Each path below is one point turned by a fixed rotation once a step. After each direction that follows a path, write how fast that rotation turns it, in degrees each step (0 if it stays still).
Each turn is a multiple of 5 degrees from 10 to 175, or 0.
Each row of a path follows its step; steps can be skipped.

step 0: 7,2,1,24,9,-3,-20,-2,-33,6,-19,14,22,8,-12,-30,3,-7,19,-21,-12,38,30,-11,-22,20,1,11,-1,8,2,36,-12
step 1: -19,-10,0,-10,10,-33,5,12,15,-17,-9,20,-5,-12,21,-22,-15,-12,-12,-1,22,32,24,11,18,-4,18,-20,-43,22,8,5,-16
step 4: -12,-3,-29,5,22,-20,15,13,-2,3,6,29,-3,-23,-43,-14,4,-10,11,-15,-15,24,44,-17,-12,0,19,9,6,1,7,-23,5
step 5: 2,4,-21,-5,22,-6,-34,-19,-1,-10,-1,14,-10,0,21,-51,1,-26,32,6,14,9,1,16,-16,26,8,4,-8,25,-6,7,-22
step 7: 5,-7,-4,-22,23,-7,-26,5,1,-5,-24,37,-38,29,-31,-27,-6,-7,8,2,14,3,0,-2,-7,-21,1,-19,-32,-9,4,3,13
step 8: -21,-17,6,20,13,2,-14,20,6,6,1,4,20,-8,-18,-29,-50,-16,27,6,0,17,15,-39,-16,5,4,8,12,-9,5,17,-15
step 12: -21,-1,9,-2,31,-41,-13,12,9,18,-11,18,-7,-16,-25,-27,-2,21,-13,-13,18,17,25,-28,11,8,24,-6,-23,1,7,16,0
step 13: 11,-34,0,-14,9,-20,-13,31,6,-25,18,6,-13,14,6,-39,-38,-18,28,7,-2,-6,2,7,-6,16,14,7,-10,5,-30,-5,-7
Speeds:
8,4,-4,-3,8,-3,2,-2,8,-4,7,10,1,-8,-7,-5,5,1,0,12,6,-5,-5,4,-2,3,-6,13,7,7,1,-6,7  35
5,12,10,-4,1,-4,-1,-6,-1,-2,-10,-2,8,12,3,-5,-2,-4,-10,-1,9,-2,7,-1,7,-6,4,7,-4,9,3,-1,1  70
-2,7,-5,-5,-2,-8,-6,-5,-11,5,2,4,-2,0,-3,-5,13,10,-1,-5,1,-5,-1,-8,-4,-6,2,-12,0,0,1,-8,11  145
-1,-6,-7,7,0,-16,0,-6,-4,3,-9,-2,3,-8,4,6,-8,-5,4,1,5,-8,-3,-6,5,12,1,-1,-4,7,1,-8,-6  95
-7,-1,0,-14,7,-2,6,6,-8,1,-8,7,5,-3,8,10,3,4,-8,7,-6,7,-1,-3,0,9,2,3,0,1,6,9,8  130

step 0: -30,1,-3,15,20,23,-18,32,3,-7,-12,20,-7,1,8,-3,14,-22,0,14,17,0,21,-6,-11,17,-32,-13,-7,4,1,24,0
step 2: 9,-3,-13,-13,25,-16,20,-9,-8,-20,-12,24,0,14,-28,-8,24,7,-13,-1,10,-4,-3,-11,-9,2,-10,16,2,38,-16,1,29
step 3: 4,35,-1,-17,0,-11,-3,23,-25,-9,-30,5,-19,-4,-1,-4,11,31,-20,-3,5,3,-2,22,-13,0,-17,18,-12,14,8,-1,-22
step 6: -15,13,-18,18,-21,33,12,7,-3,5,6,4,19,-11,-5,28,11,-2,-10,22,13,22,-5,14,-5,-14,-2,22,-2,2,-28,26,-10
step 7: -1,-7,-7,16,14,39,6,23,10,-7,19,-34,-13,14,-8,-7,18,-7,2,9,22,2,-6,17,1,10,-12,11,15,-27,14,6,-23
step 11: -2,-11,-16,-13,20,-11,-6,6,27,13,-16,18,-9,-7,-40,-2,9,19,-14,-1,15,-42,5,-18,1,9,-20,-13,3,3,7,6,5
step 12: 5,20,1,-12,19,3,-9,3,8,4,-22,17,1,-14,-23,29,12,12,-1,1,-1,-16,24,22,-7,-4,25,23,-27,26,-14,-7,-5
step 13: 13,8,-33,-4,7,18,13,6,-4,0,3,13,-7,-20,-5,12,26,-4,-14,-4,-15,-2,-30,9,27,6,-6,40,2,20,10,-4,-17
Speeds:
-8,4,-4,-12,0,-5,3,6,-6,-4,2,-4,-9,6,1,-5,1,-11,-3,6,-7,4,-9,1,-8,-5,2,-7,-5,11,0,6,4  25
10,-2,4,-6,7,1,0,4,-1,-6,6,-3,9,-6,0,4,-4,-9,3,-8,-8,-12,7,2,4,-2,11,-1,-4,4,-9,4,9  100
5,2,3,-6,1,13,4,5,10,-5,2,1,-3,-4,8,-10,6,-6,4,-1,0,6,-6,-7,4,-1,11,5,-4,-4,6,-8,-12  120
3,-7,-1,18,1,4,-1,3,-7,-5,5,-4,4,8,9,1,0,-11,12,6,8,-1,-1,-4,-5,5,-1,-3,2,6,0,4,-4  45
0,-7,-4,-2,0,-5,3,-8,-5,-4,5,12,-2,-13,8,-7,-2,3,0,2,8,-9,1,12,-5,-2,-1,7,-5,9,8,-1,-3  35
-2,-3,0,3,4,2,-8,2,-11,-3,13,-1,-5,10,-11,-4,7,7,-3,-5,1,0,0,5,6,-6,7,4,2,6,-6,-12,-6  70
12,-9,1,1,-12,-7,-13,10,-2,1,2,4,-3,-5,7,-3,0,4,-10,-7,0,4,-5,-6,-8,2,-1,-6,-6,-3,-6,0,0  65

step 1: 13,6,14,-17,-3,-5,12,-1,31,-22,13,-14,18,1,9,3,29,11,10,-32,16,-34,-8,0,-3,1,-17,-2,-6,-32,-6,25,-28
step 3: 10,5,33,0,-5,-5,-9,2,29,33,-7,13,26,-33,-12,-32,-14,-8,20,-5,13,6,-5,-2,19,-30,-4,23,8,7,-3,-21,-5
step 4: -8,5,-12,21,0,10,9,-13,8,-7,21,-27,-3,13,-26,22,23,-26,-33,2,5,-13,-14,24,-9,31,-26,-19,-2,24,2,10,-7
step 6: -16,-5,-11,-2,29,-25,40,19,3,7,3,-13,19,-26,7,-27,12,6,-28,11,12,15,-6,-15,-1,15,-11,28,4,-3,13,-15,23
step 7: 40,15,20,15,-23,5,-13,-6,5,-28,15,2,16,0,-3,-3,6,-10,-3,21,-3,-7,4,12,-15,-34,-15,-18,-22,1,-36,14,-17
step 8: -11,15,21,-20,16,7,-4,-3,-5,-6,-9,3,-41,18,-2,-13,-3,-26,5,-18,4,-15,-19,-3,-3,18,-3,-16,36,-6,39,-18,21
step 12: 10,-12,-1,-19,11,6,13,6,13,22,-5,-18,11,-11,-8,5,42,-20,-3,-11,3,-28,21,-8,16,-4,-38,12,21,-28,-12,-3,21
step 13: -6,28,-1,-12,2,-14,23,-3,-3,-32,32,-4,-9,12,15,12,-13,-7,-17,1,-4,9,6,-19,-40,-9,17,-15,-18,9,3,20,-34
Speeds:
-2,-9,1,-4,-6,5,8,-11,6,0,-3,15,2,2,7,-7,-5,1,2,0,3,7,8,0,0,3,1,-11,7,4,7,-1,10  125
2,-3,7,11,9,-3,-9,2,-2,-2,3,6,1,-1,1,-10,1,9,1,16,7,2,6,8,-4,-1,-3,10,-4,-2,7,5,3  90
2,-3,2,-13,-9,7,-2,1,4,-2,-5,-9,1,-4,-1,3,0,1,-4,13,7,-7,-1,11,-3,-3,6,-1,-4,4,5,-15,1  95
-2,7,-5,-2,1,-7,-3,-2,-1,-1,-7,15,-7,-5,-6,-4,-10,-8,-6,-7,3,-3,-2,-1,3,-1,9,10,-8,-6,7,-7,3  130
-15,1,3,1,5,-2,12,5,1,-1,-1,-2,3,0,6,-3,-2,-6,5,4,-3,11,11,2,-4,-4,8,5,-5,-3,-10,-10,-6  100

step 0: 14,19,-16,-33,-7,4,-2,-14,28,15,23,40,9,22,16,-13,39,-21,-8,3,-5,8,-22,-15,23,-4,7,7,-4,3,-2,9,4
step 1: 15,-20,-12,12,8,-25,-26,18,46,-11,9,-1,0,30,7,-19,13,-3,-18,35,-19,-1,-18,-11,-6,-9,-13,-12,-14,-18,-12,-4,-8
step 3: 14,13,-8,-21,16,7,12,15,15,7,22,12,25,43,-16,11,38,-4,-27,4,-21,-2,-6,7,-13,-18,-31,-2,11,5,-9,17,-4
step 4: -12,1,-3,6,35,-7,-14,23,4,-14,-17,29,5,8,-20,-1,26,22,1,41,-11,1,-12,-32,12,-16,-26,-8,-10,-10,1,-12,12
step 5: 15,4,-14,-33,26,-5,-21,20,15,23,16,-2,-3,-8,-29,4,9,18,-25,-1,-13,12,-6,-11,21,-34,3,29,6,10,24,9,9
step 6: 17,11,7,-3,-1,1,-11,32,32,1,-9,10,14,7,-38,30,30,2,-19,36,1,-4,17,1,-11,18,-6,-2,-9,-2,14,32,-4
step 9: 1,-21,-10,16,7,-17,-5,27,40,-2,-4,-6,-8,9,-4,-28,37,-19,-13,33,-2,-15,7,-21,12,29,8,1,3,5,18,17,6
step 10: 23,-24,-5,4,7,2,13,14,-1,-4,29,12,25,7,17,-1,43,11,-28,-1,-22,-20,-24,2,13,-5,2,17,10,19,29,-6,-21
Speeds:
-2,-11,3,-5,-7,-9,1,-2,3,8,8,3,-7,7,12,-1,6,0,6,0,-7,-3,-3,0,2,7,-4,0,9,-8,-6,-8,-10  35
-2,-6,-3,-1,2,-11,-6,10,11,3,3,-16,-10,-6,-2,-3,-13,3,-3,0,-1,3,3,-8,1,0,6,5,0,-1,-2,0,4  100
5,-3,-5,9,-6,0,5,-2,4,-3,-7,4,-1,-2,-4,-1,4,8,-11,-4,5,8,6,5,17,4,10,-5,7,-2,-6,-1,-4  35
-2,3,-2,4,4,4,0,12,-5,1,1,3,-11,0,6,-10,-2,0,-6,4,3,8,4,1,-4,6,-9,-13,-7,-5,5,7,-10  135
-5,4,-9,-6,8,3,8,-5,4,10,-3,0,-6,1,0,-15,4,-9,4,-8,-1,2,5,3,6,-3,2,4,6,1,11,-3,7  155
3,-6,4,6,-5,-9,-15,-11,-11,3,4,-4,-2,1,-7,-5,6,-6,-3,7,4,5,4,3,-3,-7,2,-1,7,-2,10,4,0  95
